In the data rows, zero lies at 4.5, halfway between 4 and 5.
Here are some numbered points:
[1 6 8 2 8 9 1 1 1 6 8 2 8 9 9 2 9 9 1 2 1 9 1 6] 0
[1 7 9 2 9 9 1 0 1 7 9 2 8 9 9 2 9 9 1 2 1 9 1 7] 1
[1 8 8 1 8 9 1 0 1 8 8 1 8 9 9 1 9 9 1 1 1 9 1 8] 2
[1 6 9 2 9 9 1 1 1 6 8 2 8 9 9 2 9 9 1 2 1 9 1 6] 3
[1 7 9 2 9 9 1 0 1 7 9 2 9 9 9 2 9 9 1 2 1 9 1 6] 4
[3 4 5 4 5 5 3 5 3 4 4 3 4 5 5 4 5 5 3 3 3 5 3 4] 5
[5 4 3 5 3 5 5 5 5 3 3 4 3 4 4 5 4 4 5 5 5 4 5 3] 6
[5 3 3 5 3 4 5 5 5 3 3 5 3 4 4 5 4 4 5 5 5 4 5 3] 7
[2 8 5 1 6 8 2 1 2 7 5 1 5 8 8 1 8 8 2 1 2 8 2 7] 8
[3 9 5 1 5 8 3 1 3 9 5 1 5 8 8 1 8 8 3 1 3 8 3 9] 9
[4 5 4 3 4 5 4 4 4 5 4 3 4 5 5 3 5 5 4 3 4 5 4 5] 10
[4 3 4 5 4 4 3 5 3 4 4 5 4 4 4 5 4 5 3 5 3 4 3 3] 11
[4 4 3 3 3 5 4 5 4 4 3 3 3 5 5 3 5 5 4 3 4 5 4 4] 12
[3 7 5 1 5 7 3 2 3 7 5 2 5 7 7 1 7 7 3 1 3 7 3 7] 13
[2 9 6 1 6 9 2 0 2 9 6 1 6 9 9 1 9 9 2 1 2 9 2 9] 14
Which three points above are nearest to each new point, looking only along the 3 directions in which the numbered points spread most? Their numbers follow each, nearest first.
[3 3 4 5 4 4 4 5 3 3 4 5 4 4 4 5 4 4 3 5 4 4 4 4] 11 7 6
[3 4 4 5 4 4 3 5 3 4 4 6 4 4 4 5 4 4 3 5 4 4 3 4] 11 5 6
[5 3 3 4 3 4 5 5 5 4 3 4 3 5 4 4 4 4 5 4 5 4 5 4] 6 7 12
[5 4 3 4 4 4 5 5 5 4 4 4 3 4 4 4 4 4 5 4 5 4 5 4] 6 7 12
[3 4 4 5 4 4 3 5 3 3 4 5 4 4 4 5 4 5 3 5 3 4 3 3] 11 5 12
[5 9 4 9 3 6 5 7 5 9 4 9 4 6 6 9 6 6 4 9 5 6 5 9] 6 7 10
[3 5 5 6 5 3 2 4 3 5 5 6 5 2 3 6 2 3 2 6 3 2 3 4] 11 7 5
[6 4 4 4 4 4 6 5 6 4 4 4 4 4 4 4 4 4 6 4 6 4 6 4] 6 7 12
[4 3 4 4 3 4 4 5 4 4 3 4 3 5 5 4 4 5 4 4 4 4 4 4] 12 11 6
[3 3 4 6 4 4 3 5 3 3 4 6 4 4 4 6 4 4 3 5 3 4 3 4] 11 5 7
[3 5 4 6 4 2 3 3 3 5 4 7 5 3 3 6 4 3 3 6 2 2 2 6] 11 7 6
[4 8 3 8 3 4 4 5 5 8 3 8 4 5 5 8 5 5 5 7 5 5 4 8] 6 7 10
[4 4 3 4 3 5 4 5 4 4 3 4 3 5 5 4 5 4 4 4 4 5 4 4] 12 10 6
[4 4 4 6 4 4 4 5 4 3 4 6 4 4 4 6 4 4 3 5 3 4 3 4] 11 7 6
[4 4 4 5 4 4 4 5 4 4 4 5 3 4 4 5 4 4 4 5 4 4 3 3] 11 6 7
[4 4 4 5 4 4 3 5 4 4 4 5 4 4 4 5 4 4 4 5 4 4 4 4] 11 6 7
[6 5 4 3 4 3 6 6 6 5 4 3 4 3 3 3 3 3 6 3 6 3 6 5] 6 7 12
[4 3 4 4 4 5 4 5 4 3 4 4 4 5 5 4 5 5 4 4 4 5 4 3] 11 5 12
[3 3 4 5 4 4 3 5 3 3 4 5 4 4 4 5 4 4 3 5 3 4 3 3] 11 5 7
[6 4 4 3 4 3 6 5 6 4 4 3 4 3 4 3 4 3 6 3 6 4 6 4] 6 7 12
[6 6 4 7 3 6 6 6 5 6 3 7 3 6 5 7 5 5 6 7 6 5 5 6] 6 7 10
[2 5 5 7 5 4 3 3 3 4 5 5 4 3 3 7 3 2 3 7 3 3 2 5] 11 7 6
[6 9 4 9 4 7 5 9 6 9 4 9 4 7 7 9 7 7 6 9 6 7 6 9] 6 7 10
[3 3 4 5 4 4 3 5 3 4 4 5 4 4 4 5 4 4 3 5 3 4 3 3] 11 5 7
[3 4 4 5 4 4 3 5 3 4 4 6 4 4 3 5 4 4 3 5 3 4 3 4] 11 5 12
